In the data rows, 128 means zero.
A hidden rule labels the rows of this table. It goes by one to three of the table's principal directions, not those with the most spread.
[94, 105, 153, 229, 121, 186, 120, 61, 203, 132, 89, 136, 109, 152, 134, 119, 138, 110, 96, 54, 98, 88, 113, 66, 88, 142, 119, 37, 70, 172, 136, 104] Qy
[127, 103, 88, 97, 91, 153, 134, 133, 130, 140, 90, 143, 154, 175, 126, 73, 161, 122, 123, 128, 140, 153, 127, 84, 128, 162, 167, 94, 116, 158, 118, 118] Qy
[147, 133, 147, 191, 209, 105, 50, 78, 162, 99, 123, 158, 48, 141, 145, 166, 45, 134, 155, 37, 153, 119, 161, 197, 92, 146, 82, 191, 121, 168, 158, 61] WR
[157, 130, 101, 38, 95, 112, 111, 142, 138, 121, 86, 114, 173, 151, 112, 85, 164, 119, 130, 142, 183, 155, 142, 102, 127, 130, 177, 113, 100, 139, 95, 107] QF
[144, 126, 127, 137, 118, 86, 114, 122, 111, 112, 84, 142, 130, 137, 134, 113, 113, 136, 88, 133, 162, 162, 106, 150, 100, 96, 133, 161, 135, 119, 96, 95] QF
[168, 118, 113, 145, 128, 104, 120, 120, 120, 107, 95, 119, 131, 151, 126, 111, 123, 135, 96, 107, 167, 153, 130, 133, 114, 102, 143, 111, 107, 129, 100, 76] WR
[150, 151, 118, 23, 71, 122, 158, 177, 122, 214, 124, 102, 147, 124, 87, 113, 180, 143, 143, 150, 126, 136, 144, 116, 135, 146, 168, 91, 143, 145, 138, 136] Qy
[106, 114, 130, 194, 164, 134, 150, 119, 97, 84, 173, 134, 139, 127, 139, 141, 112, 133, 129, 145, 111, 141, 122, 130, 137, 125, 93, 157, 153, 89, 107, 168] WR
[89, 138, 127, 142, 122, 145, 197, 133, 103, 158, 137, 129, 169, 147, 71, 143, 195, 126, 126, 158, 81, 145, 109, 93, 132, 160, 155, 66, 172, 135, 158, 187] QF
[117, 126, 132, 124, 131, 117, 108, 110, 129, 132, 96, 138, 112, 134, 113, 122, 113, 128, 123, 110, 129, 142, 129, 140, 102, 132, 129, 152, 128, 160, 152, 113] RB
[140, 157, 150, 85, 103, 125, 121, 130, 153, 152, 111, 110, 132, 109, 113, 124, 140, 131, 124, 123, 135, 118, 124, 122, 108, 102, 143, 112, 95, 127, 118, 115] Qy
[163, 163, 123, 67, 98, 71, 145, 161, 67, 90, 129, 76, 193, 104, 114, 95, 129, 146, 97, 209, 180, 190, 121, 135, 107, 45, 142, 181, 117, 47, 40, 144] Qy
[108, 82, 117, 178, 184, 176, 150, 109, 156, 190, 197, 121, 55, 141, 92, 194, 146, 132, 197, 44, 61, 61, 187, 136, 183, 227, 93, 74, 181, 190, 226, 146] RB
[115, 166, 162, 52, 145, 161, 123, 150, 162, 151, 194, 121, 126, 82, 120, 164, 137, 122, 199, 133, 97, 83, 153, 132, 162, 152, 117, 136, 120, 123, 160, 175] Qy
[106, 139, 155, 101, 126, 133, 96, 101, 183, 153, 121, 119, 95, 87, 137, 124, 118, 129, 163, 112, 127, 87, 115, 122, 109, 109, 131, 173, 89, 120, 138, 115] QF
[51, 142, 163, 116, 72, 167, 173, 102, 200, 255, 83, 143, 124, 146, 46, 147, 223, 127, 140, 89, 59, 88, 115, 67, 95, 206, 161, 27, 160, 201, 188, 177] QF
[138, 157, 174, 137, 172, 105, 88, 112, 149, 138, 101, 153, 86, 116, 114, 152, 74, 137, 141, 69, 130, 143, 142, 171, 84, 125, 124, 160, 105, 181, 187, 76] Qy
[115, 145, 123, 61, 155, 119, 107, 133, 142, 166, 129, 152, 112, 148, 86, 143, 130, 136, 201, 99, 133, 139, 173, 151, 128, 199, 142, 168, 159, 175, 175, 140] WR
[186, 138, 154, 161, 165, 109, 85, 129, 126, 32, 144, 125, 138, 107, 178, 143, 72, 115, 87, 119, 170, 136, 131, 161, 129, 66, 91, 136, 82, 100, 81, 85] QF
[100, 128, 122, 67, 38, 153, 202, 158, 141, 252, 92, 136, 166, 159, 59, 114, 240, 137, 112, 137, 86, 131, 113, 69, 130, 188, 181, 18, 177, 173, 142, 172] Qy
[89, 105, 125, 219, 131, 174, 173, 117, 107, 110, 142, 156, 131, 139, 153, 120, 126, 130, 104, 138, 78, 128, 85, 99, 137, 121, 121, 103, 128, 105, 129, 152] WR
[166, 100, 109, 149, 138, 95, 98, 111, 156, 153, 93, 150, 95, 168, 130, 137, 138, 130, 120, 72, 168, 127, 140, 151, 121, 169, 131, 108, 160, 174, 127, 64] QF
[98, 122, 147, 173, 140, 151, 138, 103, 137, 106, 127, 137, 141, 133, 117, 135, 131, 119, 114, 114, 104, 130, 122, 106, 116, 132, 115, 104, 118, 137, 133, 151] Qy
[121, 99, 143, 222, 251, 122, 88, 106, 103, 18, 175, 148, 106, 111, 172, 158, 31, 111, 163, 104, 129, 147, 161, 162, 146, 129, 87, 202, 107, 143, 194, 112] QF
[153, 94, 80, 165, 148, 110, 122, 113, 125, 177, 83, 173, 71, 192, 128, 106, 124, 155, 148, 70, 151, 156, 122, 151, 114, 175, 166, 141, 158, 173, 159, 43] WR
[135, 148, 159, 134, 157, 125, 80, 124, 147, 72, 122, 136, 124, 105, 163, 129, 63, 116, 131, 114, 149, 127, 143, 141, 116, 95, 114, 163, 66, 128, 132, 105] Qy
[186, 121, 105, 98, 102, 76, 115, 151, 112, 147, 118, 92, 115, 107, 162, 95, 115, 147, 117, 155, 183, 137, 120, 146, 124, 78, 145, 170, 117, 89, 86, 67] RB
[109, 140, 116, 146, 147, 138, 155, 144, 88, 107, 144, 152, 151, 143, 129, 130, 127, 126, 137, 162, 109, 154, 116, 127, 140, 140, 140, 134, 148, 116, 145, 159] Qy
[108, 136, 146, 75, 86, 190, 145, 153, 166, 125, 154, 129, 179, 105, 156, 99, 160, 115, 145, 158, 110, 102, 116, 61, 158, 124, 143, 88, 74, 98, 92, 174] WR
[168, 164, 136, 8, 73, 107, 132, 171, 126, 154, 132, 85, 168, 73, 139, 87, 161, 132, 132, 202, 158, 136, 98, 111, 125, 65, 172, 148, 89, 79, 89, 115] QF
[157, 105, 89, 149, 96, 116, 170, 155, 75, 91, 119, 102, 189, 161, 130, 94, 153, 128, 73, 170, 155, 171, 128, 97, 143, 104, 144, 77, 131, 96, 66, 136] Qy
[76, 68, 95, 194, 69, 195, 166, 119, 145, 99, 76, 195, 191, 219, 146, 82, 177, 110, 68, 114, 116, 141, 110, 41, 150, 186, 138, 25, 135, 145, 61, 178] Qy
[125, 107, 99, 188, 158, 133, 142, 120, 88, 58, 142, 106, 154, 150, 134, 119, 112, 115, 115, 147, 133, 148, 145, 110, 143, 119, 124, 114, 115, 112, 124, 142] QF
[156, 141, 124, 110, 117, 128, 92, 108, 156, 96, 126, 106, 131, 119, 155, 110, 129, 117, 117, 135, 164, 110, 114, 124, 112, 93, 121, 136, 89, 95, 70, 103] QF
[144, 168, 151, 119, 194, 103, 69, 121, 121, 79, 165, 128, 86, 88, 152, 166, 50, 126, 166, 126, 141, 118, 146, 201, 121, 100, 89, 225, 116, 112, 152, 113] QF
[163, 163, 138, 62, 117, 118, 86, 122, 163, 183, 126, 117, 85, 117, 112, 137, 129, 135, 150, 97, 140, 109, 141, 164, 96, 141, 118, 142, 132, 159, 136, 90] Qy
[108, 142, 184, 190, 252, 116, 58, 117, 137, 31, 178, 184, 83, 85, 191, 187, 0, 120, 187, 93, 129, 121, 160, 199, 143, 124, 67, 252, 105, 128, 185, 124] WR
[125, 117, 107, 106, 138, 125, 147, 135, 122, 193, 146, 125, 101, 128, 108, 133, 159, 137, 174, 131, 108, 122, 126, 132, 141, 172, 152, 135, 169, 152, 185, 121] QF
[152, 109, 90, 102, 89, 91, 161, 142, 95, 150, 89, 104, 170, 167, 86, 96, 183, 139, 97, 148, 164, 175, 131, 107, 121, 132, 168, 94, 157, 130, 92, 119] Qy
[119, 143, 144, 137, 105, 140, 182, 144, 120, 135, 114, 124, 185, 146, 84, 137, 178, 124, 94, 137, 109, 147, 127, 88, 129, 131, 153, 33, 128, 136, 123, 163] WR
[117, 122, 132, 185, 125, 128, 137, 108, 127, 103, 104, 148, 144, 152, 124, 144, 146, 113, 78, 125, 122, 131, 104, 123, 119, 129, 118, 83, 149, 135, 113, 137] QF
[128, 102, 165, 159, 209, 97, 78, 131, 129, 73, 172, 122, 71, 51, 183, 172, 22, 125, 169, 107, 131, 94, 163, 184, 169, 89, 85, 233, 99, 120, 194, 104] RB
[140, 125, 125, 144, 131, 124, 125, 146, 86, 51, 130, 129, 161, 122, 159, 118, 92, 116, 86, 163, 140, 155, 124, 135, 140, 84, 113, 138, 107, 102, 101, 136] RB
[95, 132, 151, 220, 156, 159, 155, 84, 148, 136, 97, 152, 109, 159, 88, 152, 134, 132, 113, 64, 86, 125, 115, 110, 100, 137, 141, 60, 108, 165, 175, 116] WR
[140, 102, 94, 205, 158, 116, 158, 148, 50, 32, 136, 145, 168, 161, 159, 117, 94, 129, 87, 164, 145, 181, 123, 134, 159, 98, 126, 133, 135, 85, 95, 135] Qy
[145, 132, 138, 130, 148, 116, 107, 124, 131, 85, 163, 108, 131, 98, 158, 128, 100, 132, 139, 141, 154, 122, 132, 139, 131, 92, 100, 178, 108, 77, 81, 127] WR
[62, 116, 138, 191, 112, 167, 117, 83, 149, 130, 89, 149, 105, 138, 141, 100, 100, 120, 112, 110, 91, 117, 105, 96, 84, 132, 117, 140, 98, 150, 148, 140] Qy
[160, 110, 107, 182, 160, 81, 117, 116, 102, 115, 136, 102, 90, 123, 147, 134, 93, 143, 125, 125, 159, 132, 132, 165, 122, 99, 115, 175, 141, 101, 120, 81] QF
[103, 104, 128, 159, 115, 141, 150, 132, 122, 103, 109, 139, 155, 136, 133, 126, 136, 115, 97, 137, 115, 127, 121, 99, 150, 123, 137, 90, 120, 130, 130, 151] RB
[91, 135, 111, 154, 162, 156, 118, 107, 99, 81, 127, 143, 127, 149, 121, 129, 104, 103, 138, 140, 98, 139, 131, 130, 122, 150, 125, 139, 125, 156, 183, 154] QF
[160, 114, 143, 154, 102, 108, 128, 121, 131, 98, 120, 90, 137, 98, 151, 113, 116, 138, 72, 130, 157, 124, 110, 122, 117, 47, 109, 127, 88, 74, 52, 101] Qy
[163, 121, 142, 161, 123, 128, 128, 141, 119, 48, 162, 107, 170, 102, 186, 113, 104, 127, 82, 159, 159, 134, 115, 115, 140, 57, 93, 130, 87, 51, 28, 130] WR
[111, 126, 109, 146, 131, 150, 126, 119, 140, 170, 127, 157, 82, 147, 137, 137, 129, 130, 154, 110, 103, 100, 117, 139, 135, 167, 132, 126, 153, 147, 165, 120] QF
[153, 155, 174, 154, 244, 63, 51, 91, 138, 79, 154, 120, 46, 67, 137, 191, 24, 139, 181, 77, 158, 116, 154, 229, 107, 80, 89, 255, 106, 121, 183, 63] QF
[104, 137, 165, 116, 108, 163, 102, 91, 218, 196, 118, 137, 80, 106, 131, 128, 141, 132, 158, 72, 106, 70, 113, 107, 97, 145, 122, 122, 96, 150, 138, 109] WR
[125, 127, 150, 194, 182, 124, 105, 119, 124, 52, 151, 145, 120, 108, 178, 143, 60, 125, 131, 123, 138, 128, 128, 148, 135, 93, 98, 178, 97, 94, 118, 121] WR
[113, 126, 139, 153, 133, 143, 143, 102, 152, 154, 124, 128, 120, 136, 100, 137, 154, 133, 133, 98, 109, 119, 121, 111, 112, 142, 133, 97, 129, 142, 139, 129] WR
[155, 126, 126, 130, 80, 113, 131, 115, 134, 170, 125, 92, 114, 125, 114, 134, 162, 133, 77, 126, 130, 110, 115, 137, 100, 117, 93, 94, 166, 122, 78, 122] RB
[88, 124, 154, 169, 131, 139, 129, 127, 127, 66, 86, 169, 167, 134, 147, 124, 103, 107, 90, 135, 121, 144, 113, 103, 132, 107, 140, 112, 91, 136, 137, 147] QF
[175, 154, 137, 68, 110, 78, 119, 120, 165, 237, 121, 102, 90, 133, 60, 169, 190, 147, 138, 84, 148, 111, 145, 170, 95, 170, 124, 99, 200, 168, 126, 95] QF
[79, 106, 103, 126, 92, 195, 151, 114, 142, 158, 127, 145, 129, 149, 130, 96, 169, 116, 139, 138, 80, 106, 101, 75, 136, 169, 141, 94, 130, 143, 143, 164] QF
[115, 133, 201, 235, 183, 132, 119, 101, 158, 80, 163, 147, 112, 84, 165, 181, 78, 126, 109, 96, 106, 103, 111, 143, 118, 91, 70, 135, 107, 106, 127, 129] Qy
[91, 99, 84, 125, 53, 166, 186, 137, 106, 152, 90, 133, 188, 189, 96, 85, 205, 116, 83, 161, 104, 150, 115, 58, 136, 171, 157, 37, 158, 146, 100, 185] RB
[167, 119, 108, 112, 108, 93, 106, 120, 117, 92, 63, 104, 134, 144, 119, 97, 111, 131, 82, 113, 183, 153, 135, 135, 110, 72, 154, 127, 81, 125, 91, 70] RB
[116, 99, 123, 217, 176, 134, 88, 103, 135, 44, 111, 172, 107, 145, 195, 121, 54, 116, 123, 102, 148, 126, 123, 137, 137, 114, 114, 170, 89, 120, 126, 95] QF
[72, 157, 187, 150, 172, 137, 120, 100, 175, 179, 139, 161, 75, 106, 92, 194, 111, 137, 179, 71, 77, 91, 140, 156, 111, 169, 106, 151, 151, 167, 206, 154] WR
[166, 121, 135, 134, 116, 87, 95, 105, 133, 96, 99, 109, 128, 122, 130, 131, 126, 122, 67, 120, 170, 133, 115, 153, 101, 84, 102, 132, 130, 120, 73, 92] QF
[128, 115, 105, 177, 125, 117, 161, 125, 81, 90, 112, 124, 164, 159, 119, 107, 136, 134, 87, 153, 139, 173, 113, 113, 118, 106, 138, 115, 136, 102, 91, 135] WR
[55, 147, 133, 66, 102, 188, 133, 146, 153, 131, 122, 143, 177, 124, 132, 99, 147, 92, 175, 173, 90, 111, 136, 57, 148, 172, 171, 105, 84, 156, 184, 200] QF
[130, 111, 93, 82, 91, 116, 115, 143, 117, 148, 98, 144, 133, 150, 141, 89, 137, 128, 127, 150, 151, 147, 124, 125, 128, 152, 145, 156, 150, 140, 113, 122] RB
[133, 121, 77, 145, 157, 121, 124, 150, 44, 50, 134, 139, 151, 158, 161, 89, 73, 123, 130, 182, 147, 191, 135, 143, 137, 119, 137, 189, 125, 110, 131, 131] Qy
[170, 151, 111, 44, 143, 68, 99, 150, 113, 198, 123, 120, 90, 136, 85, 145, 126, 145, 174, 112, 157, 152, 174, 192, 111, 177, 139, 176, 187, 182, 178, 93] RB
[174, 104, 63, 36, 78, 118, 125, 154, 123, 197, 99, 100, 120, 144, 136, 49, 164, 142, 158, 147, 168, 147, 124, 103, 128, 140, 197, 137, 112, 142, 128, 61] Qy
Here are more rows. What is the label of each one?
[142, 111, 108, 124, 114, 104, 118, 133, 106, 114, 98, 121, 122, 128, 143, 106, 110, 128, 103, 142, 150, 140, 120, 139, 129, 98, 141, 150, 119, 123, 123, 99] RB
[101, 154, 156, 68, 133, 163, 112, 129, 178, 187, 123, 151, 117, 126, 99, 137, 145, 116, 184, 95, 94, 111, 150, 111, 119, 194, 149, 106, 116, 203, 208, 138] Qy
[144, 130, 111, 92, 92, 107, 135, 156, 100, 118, 124, 111, 154, 118, 145, 103, 130, 133, 108, 177, 153, 141, 119, 128, 139, 93, 137, 149, 128, 85, 81, 136] RB
[180, 128, 90, 61, 101, 96, 148, 172, 69, 93, 154, 83, 179, 118, 132, 105, 152, 132, 107, 202, 170, 158, 128, 135, 160, 82, 139, 141, 140, 65, 59, 138] QF
[154, 96, 111, 175, 134, 149, 156, 146, 104, 31, 167, 110, 198, 125, 192, 86, 127, 122, 103, 175, 159, 151, 109, 74, 166, 72, 132, 108, 74, 44, 37, 133] WR
[126, 157, 179, 126, 137, 160, 139, 101, 190, 188, 184, 78, 88, 68, 106, 162, 151, 141, 168, 94, 86, 61, 123, 115, 113, 108, 108, 103, 94, 108, 142, 129] WR
[82, 105, 130, 119, 114, 156, 121, 118, 155, 178, 110, 160, 95, 127, 134, 117, 129, 124, 153, 110, 92, 105, 118, 114, 129, 172, 135, 142, 137, 173, 184, 135] RB
[93, 105, 117, 168, 125, 150, 143, 106, 151, 151, 110, 146, 117, 154, 121, 128, 151, 126, 137, 105, 109, 108, 121, 100, 134, 163, 142, 98, 136, 145, 146, 136] QF
[172, 132, 188, 98, 141, 63, 64, 116, 177, 128, 112, 104, 72, 41, 159, 149, 68, 146, 123, 90, 177, 95, 122, 184, 111, 36, 108, 216, 76, 100, 111, 48] RB
[150, 126, 96, 12, 69, 110, 111, 167, 133, 183, 105, 117, 137, 136, 121, 99, 159, 126, 142, 150, 159, 127, 153, 128, 143, 161, 154, 133, 150, 152, 120, 126] RB
[79, 129, 131, 140, 72, 177, 169, 120, 147, 203, 81, 159, 141, 170, 91, 105, 182, 125, 105, 113, 73, 134, 105, 72, 97, 183, 157, 41, 141, 189, 162, 154] Qy
[87, 147, 156, 129, 85, 164, 222, 138, 137, 203, 119, 123, 184, 151, 33, 156, 233, 131, 104, 124, 62, 131, 120, 66, 126, 169, 162, 0, 161, 160, 152, 198] WR
[122, 122, 147, 177, 163, 121, 141, 137, 108, 91, 152, 132, 133, 110, 145, 148, 93, 131, 126, 132, 120, 136, 134, 137, 144, 106, 114, 142, 121, 108, 139, 137] Qy
[98, 134, 148, 175, 150, 143, 145, 124, 111, 74, 145, 140, 148, 113, 144, 134, 102, 127, 120, 147, 109, 136, 111, 120, 134, 94, 116, 147, 107, 89, 117, 161] WR
[90, 122, 166, 222, 172, 143, 154, 100, 147, 114, 158, 147, 126, 121, 125, 169, 128, 132, 134, 103, 95, 113, 117, 115, 129, 138, 101, 113, 140, 113, 134, 159] WR
[141, 117, 111, 149, 110, 118, 144, 103, 156, 208, 135, 91, 85, 136, 108, 124, 164, 156, 145, 99, 132, 100, 126, 121, 105, 141, 127, 118, 152, 113, 101, 102] WR
[121, 120, 128, 207, 145, 123, 145, 122, 122, 145, 143, 146, 96, 137, 144, 161, 120, 135, 117, 118, 108, 110, 114, 148, 133, 142, 105, 116, 172, 121, 138, 127] QF
[149, 131, 115, 111, 144, 112, 137, 153, 85, 113, 161, 123, 140, 128, 126, 134, 122, 134, 134, 154, 134, 155, 140, 153, 142, 132, 116, 152, 161, 115, 123, 140] Qy
[187, 117, 91, 133, 110, 92, 131, 125, 97, 117, 122, 86, 116, 132, 137, 100, 127, 152, 94, 139, 175, 145, 111, 149, 116, 65, 129, 150, 123, 70, 53, 76] WR
[158, 108, 113, 110, 93, 99, 173, 154, 109, 165, 153, 87, 144, 106, 124, 123, 176, 151, 114, 164, 143, 125, 110, 121, 152, 98, 136, 121, 161, 70, 74, 131] QF
[136, 108, 87, 140, 90, 126, 125, 96, 146, 136, 112, 116, 116, 153, 139, 106, 168, 134, 106, 132, 156, 103, 94, 119, 121, 118, 122, 128, 149, 80, 42, 117] QF
[162, 136, 82, 3, 53, 107, 144, 163, 117, 216, 106, 104, 136, 153, 74, 114, 206, 138, 125, 149, 146, 130, 139, 137, 139, 163, 160, 95, 188, 147, 108, 132] RB
[113, 118, 138, 171, 173, 108, 79, 104, 141, 99, 95, 158, 85, 134, 147, 142, 61, 121, 141, 84, 141, 125, 150, 160, 117, 137, 118, 177, 112, 167, 178, 93] RB
[173, 124, 136, 118, 144, 103, 89, 126, 149, 90, 148, 99, 114, 88, 174, 129, 98, 128, 132, 128, 173, 104, 129, 147, 140, 75, 112, 168, 88, 83, 84, 85] QF
[120, 113, 87, 117, 74, 157, 166, 122, 137, 187, 121, 132, 133, 167, 109, 112, 211, 129, 117, 140, 109, 109, 93, 96, 135, 167, 147, 65, 174, 125, 98, 145] QF
[112, 144, 136, 144, 128, 136, 144, 138, 96, 81, 121, 136, 170, 130, 127, 132, 126, 107, 93, 166, 111, 148, 113, 117, 130, 110, 133, 100, 122, 127, 139, 160] QF
[182, 122, 113, 76, 79, 111, 106, 116, 156, 150, 105, 78, 124, 115, 134, 82, 155, 138, 106, 125, 177, 120, 112, 114, 101, 80, 141, 126, 89, 101, 55, 69] Qy
[122, 113, 75, 79, 94, 152, 146, 169, 83, 124, 136, 122, 154, 142, 149, 86, 136, 116, 138, 188, 121, 138, 133, 106, 168, 144, 154, 127, 131, 122, 138, 157] RB
[112, 156, 168, 22, 86, 134, 95, 116, 193, 181, 109, 122, 134, 103, 91, 121, 160, 126, 151, 108, 132, 110, 138, 113, 94, 145, 125, 142, 114, 155, 113, 148] Qy
[49, 130, 160, 196, 159, 189, 123, 78, 168, 130, 119, 170, 98, 140, 113, 149, 111, 113, 148, 77, 60, 100, 122, 105, 106, 172, 112, 110, 112, 180, 200, 160] Qy
[117, 134, 180, 193, 174, 137, 97, 105, 164, 87, 124, 155, 112, 109, 158, 154, 75, 116, 124, 84, 120, 115, 130, 133, 115, 114, 107, 127, 81, 149, 159, 105] Qy
[146, 122, 111, 134, 138, 107, 137, 138, 77, 73, 153, 89, 141, 98, 152, 110, 101, 134, 118, 181, 146, 144, 115, 137, 141, 59, 126, 180, 106, 61, 97, 126] QF
[108, 134, 120, 143, 184, 148, 111, 132, 103, 108, 168, 129, 97, 118, 143, 140, 72, 117, 183, 132, 97, 124, 160, 147, 141, 155, 115, 171, 121, 155, 213, 139] RB
[161, 169, 166, 113, 160, 107, 84, 114, 157, 133, 161, 94, 79, 79, 130, 165, 84, 138, 154, 98, 141, 95, 149, 178, 104, 92, 90, 173, 103, 113, 128, 97] Qy
